A state moves one step at a time under one of 6 hidden systems, and each row is a state written as 18 numbers. Each run below is a few steps of one system.
U, trace 1, 9 rows:
[[  1  13  15   2   7  25  11  33 -10 -10  12 -23  10  22   2   4   6 -22]
 [ 10  -3  20 -15  -6  -6  17  23  -9  29  10 -16  18  -1 -15 -12   9 -24]
 [ 30  22  -2   2  -7   0  27  15  -6   1  21   7   3   9   2   3   9 -29]
 [  1  13  13 -17  13  15   3  27 -10  -1   8 -15  11  23   7  -3  11 -18]
 [  9  -9  12   5  -6  -4  14  19 -15  22   8  -9  18   9 -17 -10  10 -24]
 [ 22  18   1  -9  -4   3  33   7   6  -3  15   2   8  11  -5  -6   8 -24]
 [  5  14   6 -20   5  -1  -2  21 -20   0   8  -5   7  23   5   1  18 -17]
 [ 10 -13  12  13   5   7  13  12  -8  14   4 -12  16  15  -9 -10  11 -22]
 [ 13   9   5 -15 -12   1  32   9   2  -3   8   6   7   6 -15 -13   7 -22]]
P, trace 2:
[[-36 -30   2  -9  -1 -25   5  -4  17  17 -12   0  14 -27 -20   1 -18 -14]
 [ 12  17 -46  19  -6 -19  -1 -31  15  12  22  13  -2   8  -8  -2   7  15]
 [-15 -11  -1  -3  30  28 -25  -7   5 -22 -19  18  22  23  -7  -7 -12  17]
 [-32 -34  -8  20 -17 -26  -7   7 -15   9  -6   5  -2 -17 -19   5  -5 -16]
 [ 12   5 -24  14   1  -8  21 -44  40   3   7  -2  -3  -5  -3  -2   0  15]
 [-15   3 -17 -17  14  12 -27  -4 -10 -18 -12  37   3  24  -5 -16   0  11]
 [-23 -38   7  37  -2  -8 -15   4 -11  -3 -14 -16   0  -8  -5  16  -1  -3]
 [  3  -2 -12  -1 -10 -11  28 -31  34   7   2  11 -12 -27  -3 -14  -8   3]
 [ -1  17 -28  -7   4   0 -26 -12 -10 -26  -1  24  -5  28   0   3  11  21]]
G, trace 3, 9 rows:
[[ -1 -29  20  14 -19  16  28 -10   6 -25 -16 -23   3   6 -27 -12  11   7]
 [  4  -4  -3 -36   3 -33  20 -25   8  11  -7   0  -7  -1  14  -4  27 -17]
 [ 16   3  -7  22  -2  12  -9   1 -25 -13   2  -3 -29  23  25  -4  26   3]
 [ -1 -24  40  -5 -12  17   8   7  -2  -4 -21 -24  -9 -18  -4 -16   2  14]
 [ 12  -4  -2  -3 -11 -39  21 -20   8   0   0  -3  -5 -16   6  25  14 -15]
 [  4  21  -7  -3  17  17  -5  -2   2 -16   4  -7 -27  11  41   3  10   3]
 [ -3 -15  30   3 -17   5 -16  27 -26   5 -10 -13 -13 -19  -1  -3  -1  11]
 [ 13  -5   7  13  -4 -17  21 -19  27  -3   0 -15   9 -22  -3  26  -7  -2]
 [ -1  32 -14 -25  11  -5   1   3   5  -9   8  15 -23   0  34  10   0 -11]]
Y, trace 4, 9 rows:
[[-17  32  -6 -18  -3 -18   7  24  -1  -8  20 -17 -16  -9  23  32   2 -21]
 [ 15   8  16  12  19  27 -15  15  -6  31   9 -27  -4  -1  25 -13   0   8]
 [ 25   5  23   8 -19  10  -3  27 -15 -13  -2  23   9 -20 -15  12 -26  -2]
 [ -9  23  -3 -18   9 -24  11  10  16   3  18 -20  11  -9   9  36  -6 -19]
 [ 11  16  -4   3  23  17 -12  13  -6  36  14   1  -9   2  28 -20   0  -8]
 [ 16   0  15  20 -13  17  -8  29 -17  -8   4  10  24   2 -29   4 -16   2]
 [ -2  10   6 -30   4 -27  15   2  18   8   5  -2  23 -15  -6  24  -9 -18]
 [  8  17 -24   7  20  -2  -1   4  -5  27  22   7  -8  13  26  -8  11 -23]
 [  7  -3  13  13   2  32  -9  23 -11  -3   1   5  24  16 -26 -17  -9   6]]
G, trace 5 (9 x 18):
[[ 12 -20   7  21  -6  -7   3  -4  -5  -5 -10  16   7 -10  -8  11  -7  -8]
 [-19  10 -14 -12   6   1  15  -9  22 -12   4  -5 -10   0   8   1   0  -5]
 [  4   8  -3  -8  -4  -7 -25   9 -20  13   4   1  -7   3   5  -6  12  11]
 [  9 -18  15  22   0  11   0  -1   3 -11 -12   0  10  -5  -8   5 -11   6]
 [-16   2 -10 -17  -1 -15  16  -8  16  -2   0   5  -5 -10   3   3  -2 -15]
 [  5  15 -16   4   2  -3 -19   2  -9   4  12  -2  -8  12  10   2  12  11]
 [  4 -15  22   5   2  19  -9   8  -4  -4 -15   4   5  -8  -6  -7 -11  10]
 [-14  -7  -8   0  -7 -21  15  -7  11  -2   2   1   5 -11  -9  12  -3 -15]
 [  2  22 -18  -7  11   3  -7  -6   6   3  11  -1  -8  11  16  -4   8   7]]
U, trace 6:
[[ -9  15   9 -12 -23  -6  33  36  -3   1  15   0 -10 -23  -4   4 -11 -37]
 [ 25  35   6  -1   0   3   2  19  -5  18  28 -32  -8   1  21   9  11   0]
 [ 14  -1  31   3  15  25  -5  37 -17  13  -2   6  17  -3   6  -4 -17 -20]
 [-10  11  -4   7 -14  -6  30  26   6   7  25 -13  14  -6 -23   6  -9 -31]
 [ 23  38  -2 -25   6   0   7  11   3  24  25  -7  -2   2  17  -7   9  -8]
 [ 11   5   9  13  10  19 -16  33 -27   4   7   8  19  21  -1   0  -3 -16]
 [-10  -2   1   1   4   5  28  12  18  14  13 -15  28   4 -25  -7  -7 -26]
 [ 19  30 -14 -26 -11 -16  13   6  -7  14  23  14  -2   7   0 -10  15 -13]
 [ 14   9   1   9  20  19 -13  14 -16  -4   7  -3  16  34   7   3   9  -7]]
X, trace 7:
[[ 11   7  -2   6  -1  18 -25   4  -8 -15  -7  35  -1  -3  -3  -5 -19  23]
 [-32 -15  -6  -8   6 -18  -6  -7   9 -21 -12   4  15   2 -12  22  -7  -5]
 [-12   5 -24  -7   5  -9   2 -20  18  23   6   5 -19 -12  12 -19   2   3]
 [  7   7  -9  12  -7  18 -20   0  -5 -21  -2  18  -3   5 -10  -6  -9  29]
 [-23 -19   5 -16   9 -14 -11  -7   7 -14 -21   8  15  -7  -7  14  -9   0]
 [-13   4 -31   5   1 -14   7 -16  15  14  11  10 -18 -11  11  -6  -1  -8]
 [  1  12  -6   2  -4  22 -13  -3   5 -17   0   5  -7   6  -5 -14  -3  32]
 [-14 -20   9 -11   1 -15 -20  -1  -8  -9 -20  17  11  -7  -9  12  -9   3]
 [-16   2 -26   9   7 -12  12 -17  22   5   8   4 -11 -10  10   4  -5 -14]]
Y, trace 8 (9 x 18):
[[  8  20  -4 -34   5 -15 -11   8  -9   0  -2  30  -6  -4  19   9  -4 -10]
 [-10  -9  -1  31  15  13  -2  17  -6   7   8 -22   8  12   5   6   1 -20]
 [ 13   5  14 -15 -15   6  12   7   7  16   4   6   7 -19 -17 -23 -12   7]
 [ 17  16 -12  -4  -1 -24  -5  -2  -9 -11   8  13  11  12   2  30   9  -8]
 [-18  -3   2  -3  32  22   3   8  11  10  -2  -8   4   7  16 -12  -9 -19]
 [ 10  -7   4   8 -29  -6   0  17 -24  14   7   8  -1  -6 -23 -16   5  -2]
 [ 19  11   2  -8   6  -7  13 -14  19 -13   3  -4  24   8  -8  20   0   1]
 [-17   4  -8 -19  18   0  -6  10  -8   4  -3  18 -10   6  22  -6   2 -25]
 [  3 -14   5  29 -10  12   3  11 -11  11   7 -19   7  10 -18 -13   9  -3]]
X, trace 9:
[[-16  -4   7 -16   8  42  15   6   6  -7 -10  -2 -15  13   4 -48   3   1]
 [ 14 -32  10  21 -35 -20 -11  -3 -29  -8 -15  16   2  -7 -30   1  10  11]
 [  9  -5   3  -6  20  -1  31 -27  31 -19 -13   4  -3  -4  24  13   1 -21]
 [-19   6 -15  -6 -17   7   0  18 -24  -4   6   6 -38   9  11 -28  17  -8]
 [  9 -28  24  30  -8  15  -9 -10   2  -8 -17 -24   5  -7 -13   0  -1  31]
 [  6   1  13 -23  -3 -17  20   3   5 -10 -11  29  -7 -27  13  15 -13 -28]
 [-13  15 -25  11  -5  -6   1  -3  -4 -10  17 -24 -30  17  18   3  26  -1]
 [  1 -14  30   2   5  31 -18  10  -3   9 -15 -12  -4 -16   3 -21 -11  26]
 [  7  -5   4   7 -20 -28   5   7  -6 -12  -1  18   6 -24  -9  34 -14 -16]]
P, trace 10, 9 rows:
[[-13   6 -16 -14 -31 -16  11  12  -6  -7  14  11  13   4 -42  -6   1  -4]
 [ 10  -7  -6   3  26 -13  -2 -21   7   5  -1 -10  24  26   6  14  19  -8]
 [-19  -9  -8  13  10  24   7  15   1  10   2  15  -1   3   0 -26 -14 -22]
 [ -4  -6  -3  12 -25  -8  11  -4   1 -11   7 -24   7   7 -32   1  13  13]
 [ 14 -10  -2 -19  14 -11  10 -19   5   1 -12  23  11  12   4  -7  12 -16]
 [-19   0 -19  24   5  14   0  14  -7  -8  10  -1 -14  15   9  -4   2 -17]
 [ -5 -18  16   0  -9   9  12  -9  10   1  -9 -24   2  -6 -17 -17   6  18]
 [ 20   0  -8  -7 -12 -19   8  -8 -13  -9  -3  32  -2   5  -4   1  13 -13]
 [-15   2  -6   8  22  13   1   0   8 -15   0 -15  -9  12  25   9   4 -12]]
V, trace 11 (9 x 18):
[[ 20   2  -9 -16   1 -20  -4 -15  -3  -7 -10  48   4  -3   2   7  -3  -6]
 [-25  -4 -18  16  17  11 -12  -5   5 -19   0 -16  -4  26  10   6   9   4]
 [ -7 -22  15 -10  -2   5   3  -9   9  20 -14  -6  -1 -16 -10 -30  -3  13]
 [ 22  -2  -6  11 -13 -13   2 -12  -2 -25  -6  27   8   1 -13  17  -2   4]
 [-23   5  -6 -18  28   4  -6  -7  14 -13  -5 -11  -3  13  23   8   5   0]
 [-11 -24   2  15 -10   2 -13  -2 -10  16  -9   0 -14 -13  -5 -24   3  13]
 [ 23   0  10   9  -6   7  14 -11  16 -21  -5   7  12  -7 -12  12 -12   9]
 [-22   7  -9 -30  10 -17 -12  -2  -2 -14  -7  10  -3   5  12  14   3  -4]
 [ -9 -13  -4  27   4  10 -15  -5  -1  15  -1 -17 -16  -4  11 -12   3  14]]
V, trace 12 (9 x 18):
[[  1  -4  -9   5  21 -16 -13  -8   1  33   2   4  -9 -11  29  -1   0 -12]
 [  2   5 -10  25 -12  29   8   9   3 -10  10   9  -6   4 -15 -20 -10   5]
 [  0   3  13 -27  -3 -15  -2   3   3  -2  -3  -6  28   0 -20  14  -1   5]
 [  0  -1 -18   6  14 -17 -10  -6  -4  13   2  14  -8   1  21   9   3 -18]
 [ -8   2  -7  17  -2  28   7   3   9  -2   9 -12  -7   7  -7 -23  -2   9]
 [ 11  -4  17 -19 -10 -12  -2   4  -4   1  -7   7  22  -5 -23   1  -1   6]
 [  0   2 -16   6  14 -15  -2  -7   1  -5   1  11   1   8  17  21   4 -21]
 [-16   2  -9   3   2  18   3   1   7   6   6 -13 -14   4   4 -26   4   5]
 [ 18  -9  17  -1 -15  -3  -3   3  -8   1  -6   5  15  -5 -23  -5  -2  12]]

Which system made each run below?
trace 13 (2 x 18):
[[ -3  13   3 -28   3  -7  -5  22 -25 -17   2  -4   7  33   3  11  25 -17]
 [  6 -17  24  15  14  12  14  15  -4  28   0 -30  -3  -5  19  -9   6 -26]]
  P
trace 14, 2 rows:
[[-26 -14  -4 -15   7 -32   5   0   7  28   1  -7   6 -14   3   5   1 -24]
 [ 20  20 -23  25   1  13   1 -12  13  15  24  -2  -2   6  -1 -15   1  15]]
  P
trace 15, 2 rows:
[[-16   4   1 -33  17 -11 -32  20 -23  16  -4  14  11  10   8   1   1 -11]
 [-11  -7 -20  41   6  -2   0  -3  16  21  18 -16  16  -1 -14   4 -11  -3]]
  X
trace 16:
[[-17 -23 -15   8  -8 -16   2  -3  -6   0  -6  25  10   3 -23  -8  -1 -17]
 [  1  16 -22  -5  -3  -3  14 -24  21  -6  10  -6  -8   9   0  -7  14  13]]
  U
trace 17 (2 x 18):
[[-23 -15   6  -3  10  15  -3   4   9 -15 -13   3  14   2 -13  -3 -14   0]
 [ -7  -1 -15  -5 -16 -29   5 -12   5  12   8  -1  -3 -11 -10   1   7   1]]
  U
trace 18 (2 x 18):
[[  1  -6  31 -32  27   8   7   0  19   9 -12 -16  25  -2   5   1  -6  -7]
 [  4  17 -18   9 -18 -14   0  26 -23  22  26  15  -7  -1  -3  -6   4 -24]]
  P
trace 19, 2 rows:
[[ 31  17  -5 -10 -23 -10 -12  17 -36  -3   9  32   0  15 -14  -9  15  -1]
 [ -3  -5  21   7  28   7   7   8   8 -16  -7 -25  14   6  21  34  -2 -22]]
  P
trace 20:
[[  7  11   5 -43  -2   5  10  -7   8  -1 -10  20 -13  -7   7 -27   2   5]
 [  6   3  -3  17  -5  -4 -21  16 -33 -18   2  -2 -10  15  13  21  14  -2]]
  P
trace 21 (2 x 18):
[[  1  -3 -11 -12   0 -33  -5 -18  17  28   5   1  18 -14 -15   4  -3   8]
 [ 11  14 -22   7  13   9  -9  -7   0 -21   1  34  -1  18   9   6  -5  -2]]
  G
trace 22:
[[ 15  33   6 -35  -6  13 -17  23  -8  -9   3  37   2 -10  -4  -7 -22  15]
 [-12  -9   5  17  14 -24 -16  16 -14   5   4 -18  21   4   5  44  -1 -24]]
  Y
trace 23:
[[-29   4  -2 -18   7  13  20  10  14  -8   4 -15   1   9  -4 -12   1 -18]
 [ 14  -9   2   4 -14  -7   0  -1 -19  15   5 -10   1  13 -12 -18  27   3]]
  P
trace 24, 2 rows:
[[ -6  23 -10 -49  13 -25 -11  10   1  32  12  13  22   5  -3  -4  -1 -11]
 [  9   6 -31  37  11   9  -9   8 -14  13  21  13   7  30   1  -8   7 -18]]
  U
trace 25, 2 rows:
[[ 12  14 -14  11  -9  -6  22  -1   9   9  18   8  -8 -11   3   0  -3 -18]
 [ -3  16  -5 -17  10  15  -6   0   7 -12   3  -9   7  19  -1  -4   6  14]]
  P
trace 26 (2 x 18):
[[-16  -6  -8 -28   1 -29  -6   0   9  42   4  21  23 -19 -22 -14 -14 -10]
 [ 13  18 -35  37   7  -5 -13  -8   7   1  26   4  21  21 -12  20  -4   7]]
  P
trace 27:
[[ 12  25 -26  14  -9  -4 -20  14 -14  19  27  18   3   4  -8  -6  -5   7]
 [ -2  -6  17   2  17  10  -7   2  13 -12  -8 -14  35   5 -15  19 -15  10]]
  P
trace 28 (2 x 18):
[[ -1  15 -11 -34  22   3  20   0   8   9   6  10   8  26   9 -19  16 -31]
 [  5 -19  -5  18 -12  -3  -6   7 -31  14   5  -5   4  29 -17 -22  30  -8]]
  V
trace 29:
[[ -1  13  -3 -27   9  15  10  -2   1 -18  -3   3  -8  25  12 -15  18  -6]
 [  1 -22  12   5  -7  -8 -14   8 -28   2  -7  -9  13  20 -18  -3  22   1]]
  U
trace 30 (2 x 18):
[[-24 -24   0   5  12  21  19 -12  16 -12 -10 -20  10  25 -13 -23  12  -5]
 [ 20 -19   6  -4 -23  -9   8  -7 -14  15 -10  30  -7 -12 -16 -30   6  -1]]
  X
trace 31:
[[ -1  -7  12   7  11  -4   7  -1  -1  -6  -3 -36   6  13  13  22  20 -11]
 [  3  -4   6 -12  -9   1  17   2  -5  13  -4  11 -28 -15  15 -27   7 -14]]
  V
